Here are some points:
Array([46., 10., 54., 61., 28., 53., 43., 46., 51., 45., 24., 40., 16., 31., 40., 38.])
Array([ -9., -30., -19., -58.,   5., -32.,  -7., -16.,  -9.,  -5.,  16., -27., -20., -26., -36., -35.])
Array([  0.,  39.,  57.,  35.,  42.,  45., -20., -11.,  -9.,  23., -31.,  46.,   9.,  40.,  99.,  78.])
Array([ 29., -22., -34., -52.,  16., -21., -43., -50., -41., -41.,   3., -11., -40., -27.,  -9., -21.])
Array([-20.,  -6., -12., -17., -42., -34.,   9.,   0.,  -3.,  13.,   5., -26.,  39., -13., -16., -18.])
Array([-31.,   2.,  13.,  18.,  17.,  20., -27.,   1., -40., -13.,  16.,  -2.,  -2., -34., -31., -36.])
Array([  2.,  -7.,  -8., -51., -25., -44.,   3.,   4., -10., -25.,  -4.,  18., -19., -50., -22., -41.])
Array([ 13.,   4.,   2., -42.,   7., -21., -35., -53., -32., -23.,  22.,  17., -13.,  10.,  -7.,   2.])
Array([-46.,  -1.,   4.,  22.,   3.,  15.,  14.,  38.,  -8.,   2.,  23., -15., -19., -35., -54., -47.])
Array([  7.,  -6.,  12.,  17.,   7.,  15.,  28.,   9.,  30.,  52., -39.,  -5., -10., -24., -29., -31.])
Array([ 48., -15., -13., -20., -37., -32., -20., -12., -29.,  -6.,  -7.,   9., -32., -23.,  34.,   6.])
Array([13., 57., 40., 27., 50., 45., 29., 24., 54., 70., 31.,  8.,  6., -3., 10.,  3.])
Array([ 37.,   0., -19.,   1., -14.,  -7., -20., -12., -18., -49.,  -5.,  37.,  -6.,   0.,   1.,   1.])
Array([ 42.,  24.,  17.,   4., -13.,  -5.,  10.,  10.,   5.,  16.,   6.,  46.,  13.,  -5., -12., -10.])
Array([21., 33., 24., 37., 42., 46., 74., 55., 74., 55., 40., 27., 25., 26., 99., 70.])
Array([  9.,  30., -10.,  33.,  -3.,  18.,  -1.,  15.,  24.,  24.,  19.,  25.,  34.,  11.,   8.,  11.])
Array([-11.,  -7., -33., -45., -49., -55.,  -7.,   3.,  -6., -25., -47., -30., -28., -55., -35., -50.])
Array([ 27.,   6.,  -9., -17., -29., -27.,  14., -11.,  20.,  38.,  -3., -10.,  14.,   2., -17.,  -8.])
Array([36., 25., 19.,  2., 17.,  9., 18.,  9.,  8., 15., 34.,  1., 13.,  9.,  8.,  9.])
Array([-23.,  24.,  33.,   4.,  -9.,  -2.,  -2.,  23.,  -7.,  -1.,  13., -36.,  -8., -34., -32., -35.])
Array([-54., -73., -59., -11.,  21.,   6., -23., -40., -35., -47.,  -3.,  34.,  19.,   6., -27., -12.])
Array([41., 55., 21., 51., 41., 54., 40., 11., 21., 22., 18., 12., 16., 57., 65., 69.])
Array([ 46., -41., -53.,  -9.,  -4.,  -9.,  -1.,  14.,  -1.,   2.,   6.,  23.,   8., -26.,  -2., -17.])
Array([-10., -16., -18.,  10.,  27.,  22., -48., -39., -46., -11., -23., -15., -12., -31., -18., -29.])
Array([-11., -42., -29., -32., -42., -42., -32., -31., -22., -29.,  14.,  24., -22.,  14., -10.,   2.])
Array([ 15.,  -9., -47.,  -3.,  20.,   9.,  44.,  23.,  48.,  36., -14.,  28.,  39.,  -3.,  -5.,  -5.])
Array([ 30., -19.,  -3., -29.,   8., -12., -33.,   5., -29., -21.,  -8., -14.,   8.,   5.,  23.,  15.])
Array([ 15., -23., -27., -42., -14., -33., -43., -48., -63., -54.,  -1., -42., -28.,  68.,   2.,  40.])
Array([  -3.,    1.,   52.,   -2.,    7.,    4.,  -17.,    4.,  -17.,  -35., -120.,   -3.,   91.,   29.,   -5.,   11.])
Array([-54.,  29.,  30.,  64.,  45.,  62.,  22.,  36.,  20.,  33.,  16.,  62., 121.,  41.,  -4.,  21.])
Array([-69.,  -9., -28., -37., -47., -47., -12.,  20.,  -8.,  13.,  16.,  -8., -49., -19., -29., -27.])
Array([ -7., -19.,  39.,  43.,  -3.,  23.,   5.,  28.,  -1., -25.,  25.,  14.,  -3., -22., -22., -24.])
Array([ 37.,  50.,  36.,   8., -15.,  -4.,  20.,  25.,  12.,   4.,  -3.,   4.,  32.,  -5.,  26.,  12.])
Array([-15.,  34., -33.,  53.,  41.,  54.,  46.,  33.,  48.,  28.,  40.,  22.,   9.,  -8.,  31.,  12.])
Array([12., 55., 36., 30.,  3., 21., 14.,  5., 42., 66., 14., 13., 38., 39., 56., 53.])
Array([ 12., -27.,  31.,  11., -18.,  -4.,  43.,  24.,  39.,  12.,  -3., -11.,  10., -16., -24., -21.])
Array([  5., -15., -22., -49.,  -4., -32., -34., -54., -22., -28.,   8., -22., -30., -31., -23., -29.])
Array([-36., -11.,   0., -33.,  -4., -22.,   0.,   8.,  -8., -29., -63., -36., -20., -22., -16., -21.])
Array([-43., -51.,  79.,  26.,  59.,  49., -21., -30., -19., -31., -55., -26., -44., -24., -34., -31.])
Array([-41.,  41.,  43.,  21.,  15.,  21.,  21.,  40.,   7., -12.,  36., -23., -48., -32., -37., -39.])
Array([-13., -24., -34., -11., -33., -26.,   1.,   8., -14., -36., -63., -86., -28.,  -9., -14., -12.])
Array([ -1.,  18., -19., -14., -26., -21., -27.,  -1., -21.,   7., -70., -94., -24., -12., -20., -18.])
Then 24 other points, each followed by its number:
Array([ 17.,  -5., -36., -37., -65., -59.,  -3.,   0., -13.,   1.,   8., -20., -16.,  20.,  32.,  29.]) 0
Array([ 16., -24., -51., -55., -27., -48., -49., -24., -33., -20.,  18.,   2.,  11.,  24.,   7.,  17.]) 1
Array([  5.,  19.,  -3., -21., -38., -35.,  20.,  -1.,   7.,  14.,  17.,  -3., -44., -19., -13., -20.]) 2
Array([ 77.,  13.,   3., -36., -21., -33.,  32.,   7.,  29.,  19.,  14., -25.,  37.,  71.,  87.,  90.]) 3
Array([34., 18.,  0., 30.,  4., 18., 23., 16., 30., 45., 20., 35., 11.,  4., -9., -4.]) 4
Array([  4.,  54.,  32., -13.,  19.,   2.,   4.,  34., -20.,   5.,  23.,  14.,  23.,  -7., -37., -25.]) 5
Array([ 15.,  -2., -25.,   5.,  37.,  24.,  63.,  25.,  68.,  49., -19.,  10.,  65.,  10.,  55.,  38.]) 6
Array([ 51.,  20.,  46.,  54.,  15.,  39.,  14.,  17.,  -3., -40.,  11., -19., -28.,  11.,  11.,  13.]) 7
Array([  5., -18., -41., -45., -34., -47., -71., -71., -61., -20., -35.,  26.,  25., -10., -11., -12.]) 8
Array([ -6.,   7.,  -4., -20., -51., -42., -14.,  -3., -35., -11., -12., -15., -21.,   5., -25., -12.]) 9
Array([-47.,  36.,   9.,   3.,  -5.,  -1., -15.,   7., -15.,  -1.,  22.,  10.,   8.,   6., -32., -15.]) 10
Array([  0.,  12.,  35., -13., -26., -22., -31., -23., -31., -18., -31., -99., -84., -16., -20., -21.]) 11
Array([-17.,  18.,  55.,  25.,   4.,  17.,  12.,  19.,   7., -11.,  50.,  19.,  -4., -12., -32., -23.]) 12
Array([-16., -11.,  42.,  31., -28.,   0.,  11.,  35.,   7.,  -2.,  16.,  25.,  -3., -35., -40., -43.]) 13
Array([-49.,  24.,  -4.,  25., -30.,  -4.,  -4.,  -1.,  -9.,  26.,  31.,  -7.,  15.,  -5., -17., -13.]) 14
Array([ 16.,  14.,  -7.,  -4.,  17.,   9., -23., -12.,   3.,  45.,  37.,  12.,   5.,  16., -15.,   1.]) 15
Array([ -7., -10.,  29.,  11.,  -3.,   4.,  26.,  22.,  11., -19.,  52.,  14., -16.,   9.,  -9.,  -1.]) 16
Array([-18.,  34.,  72.,  30.,  24.,  34., -19.,   3., -10.,  -2.,  21.,  13.,  -3.,  20., -14.,   4.]) 17
Array([  0., -32., -33., -61.,  31., -17., -45., -51., -41., -26., -34., -44., -47., -44., -10., -30.]) 18
Array([-90., 103.,  62.,  70.,  65.,  79.,  49.,  62.,  56.,  54.,  11.,  37.,  60.,  32.,   0.,  18.]) 19
Array([  1.,  58.,  46.,  45.,  68.,  67.,  25.,  21.,  45.,  47.,  23.,   4.,  23.,  32., -13.,  11.]) 20
Array([  0., -24., -30., -55.,  22., -20.,  -2., -17., -13., -33., -22., -17., -38., -30., -14., -26.]) 21
Array([ 71.,  24.,   6.,   6.,  -6.,   1., -25., -18., -15.,  -3.,  44., -35.,  -9.,  15.,  17.,  18.]) 22
Array([  2.,  47.,   5.,  30.,  43.,  42., -32., -17.,  -9.,  28.,  -1., -39., -35.,   1.,  50.,  29.]) 23
Which three of these numbered points are nearest to each point below, ignoring the 3 directions in which the first points spread most? Their numbers follow each, nearest first.
Array([ -7.,  19.,  14., -33., -56., -52., -33., -28., -23., -17., -50.,  30.,  25., -24., -31., -29.]) > 8 9 13
Array([ 56.,  22., -14.,  20., -14.,   3., -10.,  -7., -11.,  18.,  25., -36.,   8., -31.,   9., -12.]) > 22 4 20
Array([-10., -54., -31., -65.,  30., -22., -48., -37., -58., -61.,   6.,   0.,  34.,  54.,   5.,  35.]) > 1 16 10
Array([-37.,  29.,  12.,  20.,   6.,  16.,   9.,  27.,  -5.,   5.,  32.,  26.,   3.,  23., -19.,   2.]) > 10 1 17
Array([-16.,  18.,  -8., -32., -47., -46., -14.,  25.,  -8., -15.,  -7., -30.,  -5., -17., -36., -32.]) > 9 0 10
Array([-27., -23.,  26.,  -6., -15., -12., -32., -37., -33., -26., -31., -17., -36.,  -6., -35., -23.]) > 2 9 4
Array([  8.,  26., -19.,  38.,  14.,  30.,  37.,  29.,  31.,  23.,  28.,   3., -10., -25., -34., -33.]) > 4 20 21
Array([ 23.,  25.,  27.,   9.,  14.,  14.,  69.,  38.,  60.,  40., -16.,   8.,  67.,  49.,  11.,  34.]) > 3 6 0
Array([ 28., -25.,  -3., -21.,  20.,  -1.,  -8., -17., -16., -33., -29., -29., -30.,  24.,  14.,  21.]) > 21 2 18
Array([-17., -31., -11.,   4., -48., -27.,  29.,  25.,  18., -17.,  16.,  17.,  17., -59., -36., -51.]) > 13 1 4
Array([-57., -16.,  -1., -13., -45., -34.,  35.,  50.,  24.,  12., -36., -49.,  13., -38., -31., -38.]) > 0 3 9
Array([ -31., -106.,   22.,   26.,   14.,   24.,  -57.,  -98.,  -49.,  -21., -118.,  -19.,   35.,  -20.,   14.,   -5.]) > 6 8 4
Array([-29., -84., -34.,   1.,  12.,   9., -42., -18., -37., -23., -23.,  18.,  70.,  32., -11.,  11.]) > 1 8 6
Array([-17.,   8.,  25.,  11.,  36.,  26.,  51.,  45.,  65.,  55.,  51.,  23.,  -6., -31.,  23.,  -4.]) > 21 18 2
Array([-23.,  10., -22.,  68.,  61.,  74.,  52.,  38.,  33.,  13.,  23.,  22.,  19.,  -1.,  46.,  26.]) > 21 18 1
Array([-35.,  32.,  14.,  38.,  42.,  47.,  62.,  30.,  55.,  56.,  -8.,  35.,  28.,  -9.,  46.,  21.]) > 21 6 18
Array([ 22.,  14., -21., -31., -67., -57., -13.,  -1., -19., -10., -20.,  -4., -38.,  28.,  18.,  25.]) > 9 0 2
Array([-17.,  17., -39., -24., -66., -53.,   9.,  15.,   5., -16., -33., -28., -69., -24.,  12.,  -6.]) > 0 2 9
Array([  3., -23.,   7.,   2., -23., -13.,  49.,  47.,  35.,  16., -35., -38.,  15., -18.,  -8., -14.]) > 3 0 6
Array([   0.,  -20.,  -12.,  -25.,   67.,   25.,  -75., -125.,  -73.,  -61.,  -62.,   -8.,   32.,   54.,   13.,   38.]) > 20 15 18
Array([-24.,  21.,  22.,  23.,  42.,  39.,  23.,   2.,  27.,   9., -16.,   2.,  45.,   8.,  35.,  24.]) > 21 1 6
Array([ 41.,   8.,  32.,  43.,   7.,  29.,  27.,  24.,  21.,   1.,  23., -11.,  13., -15., -18., -19.]) > 22 7 4
Array([ 61.,  14., -26., -10.,  -9., -12.,  56.,  22.,  40.,   5.,  49., -14.,   9.,  46.,  -5.,  21.]) > 20 16 3
Array([-40.,  39.,  -2.,   2., -25., -14.,  -4.,  21.,  -8.,  14.,   5.,  26.,  19.,  -2., -33., -18.]) > 10 9 19
Array([ 27.,  14.,  64.,  32.,  24.,  32., -15.,   9., -15., -10.,  31.,  13.,  10.,  49.,   6.,  30.]) > 17 12 16
Array([-39.,  16.,  19., -14.,  -5., -12.,   3.,  20.,  11.,   0.,   6., -30., -47., -20., -27., -24.]) > 2 0 17
Array([-19.,  -7.,  47.,  33.,   5.,  21.,  15.,  32.,   1., -32.,  40.,  14.,  -1.,  -2.,  -8.,  -6.]) > 16 12 13
Array([ 32.,  63.,  34.,   1.,  22.,  12.,   3., -11.,  19.,  40., -14., -22., -10., 106.,  70.,  97.]) > 11 2 0
Array([ -51.,    2.,  -26.,  -22.,   -3.,  -13.,  -40.,  -29.,  -48.,  -63.,  -39., -102.,  -54.,  -18.,  -21.,  -22.]) > 23 0 11
Array([-21., -43., -23.,  -3., -46., -28., -36., -21., -32.,   3., -44.,   9., -34.,  35., -14.,  12.]) > 0 9 4
Array([-45.,   2.,  -1.,   1., -49., -28.,  27.,  39.,  13.,  -4.,   8.,  -2., -67., -43., -33., -44.]) > 2 9 0
Array([-24.,   6., -14., -32., -35., -39., -17., -24., -10.,  -8.,  -5.,  33.,   0., -15., -35., -26.]) > 8 10 1
